500 stands for zero in the data rows.
Here are some points:
vec![384, 452, 374, 446, 412, 353, 387, 525, 451, 380, 762, 852, 636, 687, 581, 692, 405, 475, 697, 662, 500, 404, 432, 626, 475, 390, 508, 658, 597, 464, 339, 680, 478, 411, 416, 701, 401, 379, 478, 549, 798, 672, 421, 455, 640, 462, 342, 870, 453]
vec![638, 712, 398, 440, 366, 512, 425, 447, 86, 537, 594, 401, 583, 379, 621, 449, 484, 437, 396, 468, 490, 419, 452, 421, 640, 651, 387, 320, 447, 613, 350, 624, 918, 438, 480, 415, 450, 678, 457, 721, 395, 285, 487, 577, 592, 516, 220, 408, 452]
vec![400, 392, 480, 433, 452, 338, 448, 571, 401, 387, 469, 420, 435, 600, 475, 397, 598, 688, 454, 334, 796, 417, 243, 424, 438, 514, 466, 702, 675, 439, 404, 443, 468, 433, 457, 467, 477, 773, 465, 581, 444, 411, 784, 766, 543, 495, 483, 417, 660]
vec![419, 453, 442, 493, 784, 433, 446, 505, 497, 421, 497, 702, 838, 536, 439, 431, 799, 523, 598, 547, 435, 439, 500, 453, 505, 528, 638, 607, 478, 379, 648, 426, 999, 425, 377, 509, 406, 370, 685, 464, 507, 537, 467, 473, 621, 472, 283, 410, 416]
vec![441, 415, 452, 495, 511, 359, 349, 491, 427, 500, 378, 463, 684, 437, 642, 477, 436, 427, 401, 484, 480, 897, 778, 366, 392, 518, 437, 411, 481, 759, 521, 484, 395, 484, 418, 443, 488, 391, 424, 393, 372, 484, 439, 558, 425, 564, 448, 650, 578]
vec![406, 422, 410, 486, 398, 729, 382, 276, 493, 390, 415, 412, 453, 410, 654, 387, 646, 416, 429, 510, 607, 383, 355, 427, 498, 556, 438, 444, 508, 615, 342, 392, 426, 456, 664, 583, 922, 607, 456, 479, 422, 465, 516, 580, 402, 404, 557, 630, 846]
vec![379, 560, 643, 521, 371, 500, 461, 475, 505, 382, 571, 465, 556, 388, 514, 488, 446, 384, 517, 594, 399, 438, 524, 547, 325, 354, 621, 483, 402, 663, 672, 550, 415, 377, 479, 956, 393, 394, 502, 572, 678, 569, 609, 677, 319, 481, 365, 431, 671]
vec![426, 550, 463, 544, 748, 881, 490, 246, 472, 419, 361, 415, 771, 491, 385, 399, 416, 482, 436, 461, 541, 765, 656, 418, 437, 517, 505, 450, 459, 399, 366, 408, 468, 431, 676, 857, 415, 485, 413, 495, 393, 426, 478, 483, 513, 453, 446, 393, 400]
vec![690, 449, 594, 591, 370, 455, 402, 467, 456, 441, 496, 663, 522, 504, 737, 353, 449, 449, 407, 469, 456, 577, 576, 522, 677, 600, 470, 401, 451, 488, 671, 607, 743, 535, 414, 536, 568, 497, 389, 430, 407, 491, 399, 260, 466, 553, 338, 498, 438]
vec![412, 623, 431, 447, 472, 652, 652, 502, 584, 453, 365, 443, 374, 779, 491, 392, 449, 570, 571, 504, 488, 470, 500, 411, 724, 717, 442, 418, 469, 789, 738, 397, 592, 559, 495, 667, 356, 531, 505, 459, 355, 428, 440, 518, 528, 454, 551, 434, 660]
vec![622, 850, 627, 468, 644, 941, 401, 157, 344, 445, 402, 493, 579, 338, 480, 703, 504, 855, 405, 179, 820, 415, 221, 355, 429, 552, 515, 421, 428, 431, 360, 679, 439, 491, 436, 503, 391, 344, 376, 450, 407, 470, 465, 523, 678, 455, 568, 391, 415]
vec![471, 394, 477, 553, 411, 555, 630, 549, 425, 400, 398, 448, 393, 399, 446, 458, 407, 485, 381, 432, 491, 411, 440, 391, 416, 521, 611, 605, 492, 537, 804, 420, 474, 951, 796, 553, 545, 364, 396, 566, 386, 381, 487, 523, 598, 494, 610, 429, 404]
vec![707, 437, 416, 465, 578, 387, 454, 539, 428, 474, 404, 485, 608, 403, 805, 426, 449, 517, 390, 402, 551, 380, 380, 427, 431, 494, 634, 753, 583, 375, 452, 610, 505, 985, 663, 433, 910, 373, 424, 378, 460, 553, 597, 617, 418, 432, 558, 748, 412]
vec![395, 405, 351, 713, 424, 505, 931, 780, 428, 381, 603, 482, 767, 392, 413, 892, 417, 396, 585, 624, 551, 416, 400, 604, 376, 350, 540, 456, 443, 698, 337, 661, 583, 617, 396, 440, 419, 397, 427, 712, 396, 294, 472, 540, 455, 427, 541, 427, 384]
vec![514, 418, 635, 417, 370, 900, 496, 238, 486, 683, 280, 434, 390, 466, 455, 613, 394, 422, 419, 505, 482, 819, 729, 503, 362, 406, 531, 457, 450, 435, 784, 437, 399, 847, 628, 413, 451, 428, 430, 444, 397, 466, 526, 576, 500, 455, 558, 476, 449]
vec![483, 398, 368, 456, 798, 382, 443, 543, 420, 417, 386, 381, 902, 422, 835, 501, 445, 447, 404, 471, 0, 335, 843, 421, 526, 572, 784, 729, 469, 416, 408, 505, 450, 572, 477, 454, 609, 529, 420, 360, 671, 704, 440, 408, 751, 382, 278, 443, 395]
vec![435, 529, 417, 524, 633, 693, 399, 308, 403, 449, 411, 477, 458, 700, 864, 405, 411, 452, 406, 462, 507, 402, 428, 423, 439, 511, 821, 710, 408, 461, 68, 444, 470, 999, 520, 376, 506, 407, 588, 390, 461, 544, 410, 482, 449, 379, 545, 400, 455]
vec![457, 427, 473, 494, 510, 553, 402, 398, 453, 460, 0, 455, 538, 405, 481, 478, 438, 455, 383, 446, 459, 454, 501, 354, 937, 907, 369, 438, 557, 431, 651, 449, 371, 592, 435, 375, 420, 339, 428, 414, 383, 482, 485, 431, 651, 509, 597, 395, 401]
vec![477, 515, 480, 441, 379, 360, 426, 540, 516, 566, 526, 773, 594, 422, 385, 477, 414, 490, 401, 437, 425, 438, 512, 0, 424, 812, 388, 743, 756, 425, 331, 738, 450, 339, 454, 422, 863, 505, 405, 471, 556, 555, 452, 386, 489, 502, 628, 402, 657]
vec![483, 384, 458, 694, 489, 625, 473, 397, 516, 653, 772, 532, 369, 627, 410, 435, 543, 455, 421, 477, 465, 518, 532, 414, 365, 475, 410, 470, 539, 399, 522, 381, 394, 510, 674, 717, 420, 409, 399, 704, 410, 311, 428, 512, 460, 444, 550, 420, 438]
vec![833, 859, 435, 434, 429, 500, 451, 473, 581, 836, 377, 571, 999, 406, 463, 384, 491, 532, 460, 441, 433, 513, 556, 469, 413, 462, 720, 373, 259, 407, 620, 834, 421, 863, 601, 414, 406, 397, 447, 494, 859, 735, 566, 414, 353, 416, 300, 474, 589]
vec![445, 438, 488, 791, 435, 495, 435, 460, 487, 528, 371, 429, 378, 483, 570, 425, 412, 493, 410, 452, 474, 397, 444, 606, 999, 835, 381, 488, 572, 430, 453, 419, 413, 770, 396, 448, 439, 351, 508, 474, 469, 491, 374, 169, 467, 423, 451, 614, 228]
vec![666, 418, 800, 490, 387, 416, 330, 446, 437, 436, 340, 389, 445, 419, 597, 476, 445, 472, 354, 426, 535, 370, 384, 462, 441, 481, 472, 544, 560, 439, 469, 444, 592, 428, 424, 388, 394, 337, 524, 458, 999, 945, 889, 768, 203, 625, 466, 405, 403]
vec![723, 426, 512, 461, 440, 420, 430, 509, 409, 522, 356, 507, 454, 339, 758, 400, 504, 416, 459, 531, 350, 717, 743, 427, 521, 556, 414, 404, 492, 476, 349, 443, 539, 399, 632, 454, 443, 548, 387, 449, 366, 456, 940, 876, 80, 470, 590, 667, 932]
vec![433, 737, 593, 448, 445, 387, 403, 516, 542, 431, 628, 792, 385, 712, 428, 459, 450, 486, 607, 587, 390, 414, 515, 476, 482, 507, 403, 387, 485, 429, 821, 808, 455, 610, 583, 379, 473, 371, 529, 473, 422, 465, 443, 963, 356, 455, 322, 731, 365]
vec![444, 470, 446, 496, 541, 540, 382, 398, 560, 364, 773, 481, 572, 433, 727, 381, 673, 463, 830, 758, 410, 607, 637, 498, 380, 417, 423, 368, 458, 419, 711, 782, 539, 458, 550, 451, 786, 624, 405, 360, 402, 530, 405, 471, 452, 472, 174, 706, 363]
Here are 10 more points, each followed by its number:
vec![422, 456, 432, 496, 366, 617, 424, 371, 448, 660, 610, 522, 443, 367, 407, 869, 440, 410, 759, 747, 407, 390, 493, 396, 376, 489, 796, 623, 374, 487, 394, 596, 414, 716, 474, 470, 529, 538, 457, 539, 402, 405, 746, 704, 217, 518, 521, 407, 716] 0
vec![431, 466, 440, 425, 349, 599, 466, 411, 537, 415, 521, 415, 418, 639, 325, 422, 812, 482, 439, 474, 526, 494, 475, 440, 653, 647, 630, 472, 395, 443, 667, 424, 999, 434, 412, 439, 441, 817, 479, 486, 365, 416, 377, 247, 688, 441, 533, 560, 646] 1
vec![425, 446, 369, 558, 731, 397, 578, 614, 492, 409, 375, 522, 517, 421, 590, 431, 412, 505, 554, 528, 444, 374, 445, 463, 418, 458, 898, 413, 155, 442, 441, 398, 914, 405, 433, 408, 551, 527, 421, 0, 808, 999, 396, 514, 640, 500, 319, 456, 461] 2
vec![506, 443, 717, 518, 434, 697, 475, 355, 332, 659, 378, 450, 514, 473, 501, 568, 510, 379, 482, 581, 511, 674, 612, 450, 430, 489, 399, 406, 504, 442, 348, 518, 470, 434, 462, 361, 431, 403, 429, 632, 407, 358, 466, 226, 433, 434, 238, 410, 390] 3
vec![477, 419, 795, 528, 409, 355, 701, 722, 502, 439, 379, 465, 386, 637, 426, 417, 403, 481, 414, 441, 439, 476, 534, 453, 793, 735, 424, 372, 467, 415, 664, 414, 434, 504, 493, 407, 447, 437, 522, 413, 712, 695, 358, 368, 557, 447, 600, 444, 485] 4
vec![435, 413, 377, 9, 433, 416, 393, 493, 408, 551, 389, 585, 410, 739, 403, 341, 441, 575, 875, 709, 453, 397, 455, 421, 562, 591, 504, 606, 574, 621, 758, 424, 713, 648, 424, 542, 361, 953, 490, 466, 556, 563, 390, 492, 593, 492, 613, 400, 515] 5
vec![423, 419, 777, 631, 413, 460, 839, 741, 589, 429, 699, 526, 436, 999, 574, 432, 408, 448, 383, 450, 462, 534, 544, 999, 11, 0, 440, 386, 463, 744, 881, 386, 396, 301, 334, 441, 439, 365, 603, 724, 498, 346, 381, 504, 555, 507, 633, 392, 445] 6
vec![468, 502, 422, 430, 413, 487, 439, 462, 548, 432, 469, 425, 408, 377, 545, 504, 407, 472, 465, 501, 425, 378, 471, 466, 554, 559, 451, 468, 518, 714, 352, 408, 494, 807, 672, 367, 524, 552, 595, 417, 475, 535, 560, 584, 519, 432, 358, 659, 754] 7
vec![999, 415, 439, 526, 397, 631, 470, 394, 410, 388, 521, 482, 676, 490, 353, 435, 621, 596, 458, 399, 746, 492, 331, 448, 458, 505, 505, 573, 548, 480, 356, 434, 364, 362, 0, 463, 408, 413, 454, 518, 411, 429, 623, 436, 404, 519, 406, 467, 365] 8
vec![531, 657, 511, 496, 634, 520, 396, 422, 410, 406, 684, 490, 522, 419, 814, 406, 441, 520, 409, 423, 510, 402, 431, 999, 465, 41, 414, 395, 485, 750, 473, 412, 483, 462, 413, 391, 449, 390, 790, 444, 668, 643, 470, 568, 790, 403, 552, 376, 391] 9
Which two of these numbered points are nearest to each point below, looking only along the 7 directions in which the first points spread most? Their numbers follow each, nearest first.
vec![498, 632, 369, 745, 399, 456, 598, 596, 467, 481, 402, 503, 471, 401, 420, 365, 422, 458, 434, 482, 639, 333, 298, 601, 999, 887, 761, 421, 257, 815, 491, 348, 427, 734, 429, 434, 485, 424, 443, 445, 397, 474, 469, 426, 532, 511, 622, 595, 417] > 4 5
vec![441, 543, 436, 464, 445, 350, 409, 538, 575, 430, 742, 467, 456, 563, 487, 414, 413, 504, 673, 623, 490, 387, 425, 427, 412, 500, 396, 719, 730, 476, 738, 431, 757, 417, 459, 398, 464, 360, 405, 556, 379, 381, 457, 553, 442, 460, 485, 510, 542] > 5 7
vec![461, 441, 402, 467, 621, 400, 392, 502, 468, 421, 343, 406, 645, 451, 409, 540, 528, 511, 682, 620, 406, 435, 522, 368, 430, 547, 870, 389, 155, 0, 400, 714, 664, 437, 417, 372, 402, 586, 483, 423, 693, 681, 397, 333, 471, 529, 419, 396, 489] > 2 9
vec![422, 567, 382, 418, 662, 416, 675, 675, 744, 916, 371, 503, 592, 451, 384, 456, 549, 553, 442, 418, 486, 848, 748, 423, 506, 549, 584, 401, 380, 727, 419, 470, 865, 419, 588, 406, 472, 700, 485, 421, 424, 494, 461, 512, 447, 0, 0, 489, 714] > 3 1
vec![487, 655, 390, 449, 411, 761, 449, 303, 484, 447, 667, 495, 430, 408, 412, 362, 0, 403, 667, 679, 412, 410, 510, 711, 520, 369, 690, 605, 436, 455, 341, 376, 496, 513, 561, 488, 525, 721, 414, 627, 529, 438, 866, 713, 227, 472, 534, 456, 425] > 0 7
vec![466, 428, 453, 477, 395, 396, 417, 512, 449, 421, 356, 806, 388, 406, 523, 540, 66, 403, 741, 736, 417, 318, 434, 446, 444, 501, 474, 441, 484, 466, 669, 403, 368, 397, 466, 425, 258, 527, 461, 448, 429, 491, 423, 200, 736, 484, 326, 384, 597] > 5 1
vec![342, 397, 412, 481, 505, 561, 458, 433, 408, 463, 362, 486, 720, 474, 768, 403, 728, 574, 569, 496, 486, 827, 725, 484, 452, 466, 395, 419, 522, 408, 375, 470, 926, 418, 0, 424, 744, 559, 829, 438, 654, 635, 589, 477, 376, 487, 321, 747, 393] > 2 5
vec![616, 499, 372, 462, 379, 999, 436, 103, 443, 394, 482, 444, 674, 391, 870, 377, 606, 498, 463, 474, 346, 700, 732, 472, 280, 364, 538, 608, 550, 500, 351, 818, 447, 493, 656, 427, 471, 413, 459, 401, 371, 491, 849, 807, 165, 445, 583, 568, 685] > 0 7
vec![409, 714, 473, 496, 853, 343, 693, 729, 370, 424, 502, 524, 747, 402, 427, 806, 426, 462, 430, 484, 496, 386, 425, 824, 432, 230, 436, 519, 566, 730, 448, 899, 468, 369, 386, 566, 392, 401, 388, 410, 439, 515, 419, 553, 545, 397, 522, 355, 240] > 9 8
vec![475, 447, 433, 457, 999, 368, 413, 527, 443, 690, 504, 492, 999, 389, 569, 482, 417, 999, 430, 63, 411, 495, 557, 999, 392, 57, 503, 430, 458, 720, 392, 399, 453, 395, 401, 373, 455, 642, 379, 363, 554, 625, 431, 495, 770, 455, 368, 373, 362] > 2 9
vec![517, 391, 372, 510, 447, 597, 581, 490, 449, 0, 349, 422, 444, 415, 479, 361, 424, 469, 544, 555, 422, 822, 768, 434, 464, 514, 622, 802, 621, 434, 667, 339, 509, 661, 431, 381, 467, 454, 578, 549, 392, 395, 688, 724, 429, 494, 560, 398, 422] > 7 3
vec![477, 753, 469, 502, 391, 568, 423, 413, 446, 407, 759, 473, 479, 361, 381, 430, 999, 508, 391, 411, 478, 339, 404, 437, 829, 761, 431, 488, 537, 390, 429, 429, 431, 420, 416, 407, 544, 800, 440, 768, 370, 227, 418, 398, 589, 545, 548, 699, 484] > 1 5
vec![485, 401, 363, 681, 469, 427, 398, 480, 398, 728, 582, 400, 409, 380, 370, 361, 505, 476, 618, 599, 473, 642, 618, 472, 945, 825, 394, 538, 601, 430, 657, 366, 411, 528, 560, 402, 377, 466, 458, 0, 412, 846, 434, 356, 460, 515, 479, 616, 433] > 4 5
vec![577, 497, 549, 424, 638, 586, 389, 366, 459, 474, 465, 543, 373, 359, 464, 406, 444, 494, 375, 418, 474, 438, 480, 619, 471, 405, 526, 377, 382, 420, 519, 545, 488, 815, 432, 410, 579, 720, 772, 395, 684, 690, 447, 372, 499, 999, 970, 762, 713] > 7 0
vec![592, 446, 474, 568, 541, 486, 498, 505, 422, 709, 962, 494, 426, 394, 395, 999, 655, 432, 688, 685, 444, 891, 801, 480, 398, 445, 408, 637, 673, 484, 652, 488, 656, 407, 395, 754, 424, 598, 597, 680, 382, 310, 514, 518, 397, 439, 396, 453, 403] > 6 5
vec![741, 573, 406, 464, 377, 580, 527, 474, 457, 736, 371, 548, 462, 476, 386, 514, 429, 420, 615, 631, 400, 707, 719, 432, 513, 553, 999, 359, 0, 623, 695, 406, 483, 678, 830, 501, 471, 402, 684, 413, 338, 456, 378, 481, 497, 459, 589, 555, 502] > 3 7
vec![448, 427, 401, 480, 466, 369, 732, 733, 470, 453, 450, 496, 429, 408, 478, 843, 527, 432, 936, 851, 383, 490, 574, 398, 480, 557, 462, 353, 418, 457, 695, 598, 625, 400, 423, 370, 489, 469, 408, 422, 401, 492, 448, 224, 387, 466, 584, 486, 439] > 5 1
vec![451, 598, 463, 434, 430, 540, 411, 417, 473, 575, 382, 450, 446, 407, 672, 463, 426, 424, 412, 484, 388, 439, 547, 413, 501, 551, 416, 447, 511, 525, 521, 473, 405, 700, 428, 466, 434, 402, 402, 445, 413, 481, 577, 636, 357, 484, 576, 707, 414] > 7 5
vec![424, 542, 463, 489, 504, 446, 796, 728, 592, 398, 758, 651, 412, 656, 475, 433, 543, 453, 469, 509, 432, 433, 504, 424, 434, 505, 463, 447, 489, 467, 605, 380, 550, 404, 450, 596, 492, 545, 601, 450, 424, 478, 533, 574, 479, 452, 475, 442, 595] > 5 9
vec![420, 464, 793, 480, 418, 422, 517, 561, 689, 377, 434, 797, 409, 639, 459, 381, 496, 538, 614, 552, 732, 917, 623, 453, 461, 515, 398, 387, 486, 428, 502, 612, 463, 396, 462, 414, 640, 416, 740, 482, 788, 692, 476, 208, 548, 439, 496, 544, 396] > 5 9
vec![469, 741, 432, 451, 0, 418, 381, 480, 671, 505, 503, 747, 376, 515, 420, 458, 412, 522, 479, 469, 419, 476, 548, 437, 713, 694, 364, 580, 648, 572, 611, 508, 494, 679, 561, 375, 448, 402, 444, 499, 461, 478, 575, 620, 370, 356, 418, 732, 340] > 4 5
vec![464, 737, 743, 478, 379, 438, 676, 651, 740, 384, 684, 478, 476, 546, 862, 634, 396, 435, 406, 483, 505, 502, 497, 391, 431, 527, 466, 446, 488, 388, 324, 999, 449, 416, 565, 752, 932, 319, 409, 843, 371, 188, 444, 497, 415, 464, 375, 441, 730] > 0 7
vec![433, 388, 400, 492, 500, 417, 329, 442, 450, 655, 452, 420, 417, 614, 393, 500, 0, 382, 537, 616, 659, 413, 330, 423, 921, 841, 522, 671, 605, 818, 520, 386, 473, 601, 445, 407, 445, 504, 490, 517, 426, 440, 408, 515, 612, 511, 642, 538, 430] > 4 5
Here are 10 other points, each followed by its number:
vec![875, 430, 458, 699, 460, 433, 401, 479, 426, 478, 383, 466, 418, 402, 662, 430, 398, 384, 470, 558, 419, 517, 564, 446, 248, 364, 437, 425, 492, 429, 418, 398, 362, 490, 449, 380, 487, 416, 440, 436, 369, 459, 569, 521, 360, 532, 444, 713, 431] 0
vec![768, 389, 394, 482, 414, 668, 428, 347, 451, 563, 415, 865, 953, 457, 999, 401, 470, 430, 706, 703, 493, 536, 524, 361, 392, 526, 461, 398, 463, 475, 339, 999, 537, 375, 444, 371, 467, 355, 409, 434, 433, 498, 409, 446, 484, 434, 277, 449, 423] 1
vec![420, 428, 386, 421, 559, 454, 447, 493, 460, 376, 460, 458, 401, 413, 625, 476, 456, 418, 407, 500, 473, 455, 485, 570, 426, 396, 389, 386, 499, 525, 655, 439, 637, 480, 464, 332, 435, 793, 530, 393, 355, 476, 690, 662, 459, 456, 423, 573, 379] 2
vec![598, 444, 425, 406, 854, 342, 473, 590, 392, 385, 386, 450, 403, 506, 450, 483, 845, 467, 515, 536, 431, 338, 434, 414, 402, 486, 425, 390, 482, 444, 814, 357, 557, 399, 486, 370, 512, 934, 612, 461, 682, 647, 444, 526, 424, 649, 683, 511, 896] 3
vec![467, 576, 570, 562, 569, 836, 0, 0, 427, 587, 643, 0, 415, 373, 441, 376, 467, 585, 421, 385, 421, 383, 476, 328, 452, 589, 432, 383, 473, 433, 411, 421, 447, 439, 630, 825, 0, 427, 999, 486, 434, 469, 339, 422, 519, 470, 590, 583, 415] 4
vec![474, 650, 432, 467, 464, 508, 494, 488, 472, 433, 720, 490, 622, 489, 472, 415, 762, 640, 438, 360, 447, 508, 540, 765, 430, 271, 424, 547, 589, 418, 385, 605, 401, 379, 369, 430, 498, 546, 365, 538, 647, 572, 525, 308, 497, 501, 512, 650, 371] 5
vec![450, 643, 535, 441, 427, 496, 426, 466, 704, 432, 579, 430, 438, 698, 382, 601, 653, 490, 623, 600, 511, 503, 490, 526, 607, 551, 414, 412, 492, 404, 665, 493, 411, 406, 411, 569, 412, 559, 480, 434, 428, 500, 433, 218, 545, 450, 451, 561, 680] 6
vec![585, 588, 404, 510, 383, 370, 459, 557, 412, 366, 360, 448, 587, 330, 473, 424, 688, 484, 482, 496, 999, 430, 35, 476, 481, 503, 403, 405, 508, 444, 394, 513, 380, 472, 661, 436, 568, 854, 470, 410, 519, 573, 744, 781, 236, 511, 607, 912, 424] 7
vec![395, 579, 428, 457, 680, 350, 659, 703, 468, 504, 719, 499, 358, 418, 411, 536, 571, 470, 583, 571, 448, 488, 527, 521, 375, 398, 762, 748, 488, 490, 528, 523, 568, 792, 430, 386, 473, 632, 476, 665, 367, 306, 405, 394, 710, 394, 443, 397, 443] 8
vec![999, 469, 400, 983, 455, 496, 443, 479, 462, 401, 713, 496, 396, 491, 437, 403, 792, 437, 387, 468, 412, 748, 724, 414, 659, 659, 393, 588, 643, 439, 619, 403, 419, 370, 463, 462, 429, 496, 434, 758, 406, 274, 645, 572, 383, 461, 452, 806, 382] 9
The same question for these:
vec![401, 51, 388, 440, 547, 462, 606, 588, 473, 382, 733, 483, 492, 416, 355, 585, 396, 585, 508, 443, 586, 391, 378, 527, 448, 446, 454, 747, 708, 419, 500, 427, 379, 376, 404, 673, 434, 521, 441, 460, 537, 544, 829, 790, 482, 549, 674, 384, 387] > 7 2
vec![496, 424, 711, 456, 758, 420, 693, 677, 867, 408, 710, 558, 385, 430, 414, 413, 399, 341, 389, 540, 469, 505, 530, 513, 433, 446, 643, 381, 319, 438, 511, 409, 518, 422, 434, 392, 922, 549, 450, 442, 386, 474, 400, 466, 548, 505, 479, 401, 650] > 2 0
vec![491, 398, 566, 401, 479, 856, 421, 219, 427, 432, 324, 448, 442, 588, 426, 426, 614, 587, 392, 369, 562, 481, 440, 420, 501, 555, 382, 445, 546, 498, 356, 447, 453, 374, 630, 683, 442, 362, 665, 420, 551, 589, 482, 399, 629, 501, 498, 510, 637] > 4 2
vec![442, 439, 443, 435, 629, 365, 641, 684, 0, 931, 515, 391, 434, 400, 423, 999, 605, 472, 395, 435, 460, 456, 497, 412, 405, 495, 627, 663, 524, 678, 441, 799, 548, 318, 472, 467, 431, 449, 439, 350, 439, 560, 382, 454, 554, 510, 417, 358, 634] > 5 2
vec![464, 417, 424, 921, 362, 410, 531, 587, 421, 386, 342, 466, 381, 609, 696, 396, 393, 412, 591, 620, 436, 440, 497, 324, 909, 900, 544, 420, 419, 999, 366, 385, 533, 534, 475, 376, 697, 472, 681, 498, 459, 474, 445, 341, 457, 482, 553, 577, 434] > 9 2
vec![442, 403, 371, 469, 389, 406, 399, 494, 472, 528, 382, 519, 370, 394, 540, 0, 458, 458, 456, 490, 530, 398, 409, 427, 976, 875, 385, 456, 556, 757, 414, 412, 423, 666, 999, 420, 432, 591, 407, 363, 424, 544, 573, 620, 563, 999, 999, 687, 409] > 9 2
vec![399, 682, 431, 462, 629, 608, 414, 366, 481, 479, 410, 421, 618, 404, 465, 492, 412, 983, 451, 124, 354, 433, 551, 442, 465, 518, 408, 413, 500, 513, 582, 430, 492, 549, 416, 471, 441, 389, 486, 441, 457, 512, 414, 520, 437, 386, 552, 497, 623] > 4 2
vec![511, 405, 447, 428, 441, 374, 407, 529, 445, 395, 473, 960, 446, 411, 600, 445, 576, 484, 599, 582, 379, 409, 512, 443, 435, 496, 302, 415, 581, 447, 404, 393, 684, 474, 402, 416, 435, 818, 435, 461, 635, 621, 877, 816, 332, 553, 327, 404, 478] > 3 2
vec![522, 429, 386, 493, 449, 455, 417, 474, 499, 691, 384, 846, 573, 572, 213, 857, 402, 466, 569, 569, 442, 432, 494, 666, 451, 355, 423, 535, 572, 422, 403, 407, 501, 467, 423, 666, 529, 404, 825, 360, 791, 779, 469, 475, 664, 565, 532, 372, 480] > 5 1
vec![504, 532, 818, 472, 353, 755, 422, 282, 436, 436, 696, 398, 391, 407, 391, 451, 692, 576, 416, 391, 346, 449, 569, 544, 447, 437, 403, 375, 469, 634, 403, 636, 456, 455, 452, 397, 472, 383, 444, 472, 406, 455, 452, 473, 599, 965, 853, 692, 651] > 2 9
vec![416, 395, 478, 493, 349, 468, 625, 600, 502, 405, 618, 486, 400, 434, 558, 478, 417, 733, 434, 295, 368, 339, 479, 488, 418, 451, 514, 397, 421, 451, 488, 396, 390, 385, 461, 660, 465, 379, 532, 452, 451, 504, 449, 419, 411, 495, 552, 389, 595] > 2 5
vec![451, 385, 410, 428, 473, 455, 416, 467, 487, 617, 385, 416, 375, 437, 497, 396, 540, 439, 372, 450, 524, 999, 878, 206, 419, 633, 512, 364, 401, 424, 405, 407, 764, 426, 420, 418, 442, 747, 389, 446, 420, 477, 612, 595, 360, 402, 270, 749, 782] > 3 9
vec![799, 558, 400, 386, 671, 403, 378, 481, 471, 507, 364, 454, 412, 466, 659, 473, 681, 449, 406, 464, 428, 453, 523, 459, 431, 492, 506, 637, 593, 395, 764, 385, 471, 999, 653, 463, 496, 420, 403, 406, 914, 829, 459, 528, 420, 411, 487, 672, 405] > 0 2
vec![493, 430, 365, 449, 544, 354, 505, 603, 443, 382, 650, 498, 729, 388, 747, 462, 439, 751, 435, 271, 573, 792, 648, 476, 433, 468, 404, 538, 600, 467, 494, 379, 566, 431, 760, 350, 764, 510, 432, 457, 619, 599, 181, 357, 839, 523, 501, 525, 393] > 1 5
vec![697, 457, 409, 458, 413, 369, 349, 489, 406, 396, 557, 476, 410, 430, 420, 419, 678, 485, 529, 532, 455, 671, 656, 382, 501, 582, 524, 772, 685, 421, 511, 385, 429, 396, 676, 397, 471, 719, 422, 380, 602, 641, 999, 924, 55, 525, 516, 513, 507] > 3 7
vec![483, 724, 393, 392, 472, 788, 422, 271, 448, 622, 348, 517, 417, 472, 562, 597, 673, 914, 643, 314, 487, 361, 416, 403, 391, 492, 750, 394, 246, 409, 474, 553, 385, 865, 505, 589, 606, 363, 759, 461, 406, 466, 431, 392, 431, 948, 858, 365, 812] > 4 0
vec![541, 0, 436, 441, 468, 668, 359, 300, 376, 815, 335, 479, 891, 431, 978, 513, 460, 517, 493, 480, 489, 404, 444, 392, 468, 544, 648, 373, 305, 522, 727, 498, 464, 882, 983, 396, 483, 433, 471, 846, 409, 211, 454, 521, 456, 525, 394, 370, 439] > 0 2
vec![385, 606, 404, 619, 488, 513, 546, 524, 461, 562, 470, 447, 728, 349, 916, 410, 383, 463, 432, 476, 479, 403, 445, 467, 547, 552, 530, 381, 401, 865, 348, 440, 421, 455, 402, 439, 456, 428, 422, 542, 388, 402, 457, 554, 426, 522, 453, 660, 429] > 2 5
vec![413, 443, 545, 461, 454, 390, 839, 781, 418, 375, 387, 666, 429, 469, 401, 789, 435, 486, 503, 512, 551, 434, 425, 872, 500, 245, 684, 450, 332, 525, 571, 536, 457, 956, 475, 632, 505, 343, 369, 403, 365, 481, 523, 456, 521, 475, 577, 424, 483] > 8 5
vec![601, 489, 576, 446, 350, 427, 525, 558, 955, 418, 336, 504, 418, 419, 884, 445, 424, 469, 405, 454, 447, 826, 762, 437, 494, 542, 495, 417, 448, 435, 382, 577, 545, 390, 453, 340, 772, 435, 422, 453, 677, 639, 475, 476, 472, 389, 83, 681, 475] > 0 1
vec![420, 411, 621, 392, 361, 425, 454, 514, 455, 603, 376, 522, 384, 416, 403, 457, 432, 450, 456, 504, 441, 401, 476, 407, 391, 487, 503, 652, 604, 450, 323, 405, 422, 403, 0, 582, 469, 384, 429, 437, 754, 710, 620, 462, 286, 539, 630, 391, 385] > 3 7
vec![433, 393, 450, 434, 721, 385, 737, 728, 482, 409, 406, 413, 669, 380, 350, 534, 459, 461, 574, 581, 415, 411, 492, 584, 408, 383, 455, 506, 535, 552, 388, 357, 382, 399, 457, 362, 472, 555, 480, 450, 667, 635, 500, 587, 757, 450, 559, 394, 399] > 5 8
vec![415, 413, 374, 419, 423, 393, 385, 498, 441, 453, 490, 495, 407, 487, 486, 593, 430, 568, 590, 515, 456, 472, 512, 455, 412, 478, 388, 394, 499, 448, 463, 724, 420, 403, 560, 358, 633, 359, 463, 504, 362, 405, 434, 528, 460, 59, 26, 709, 497] > 2 6
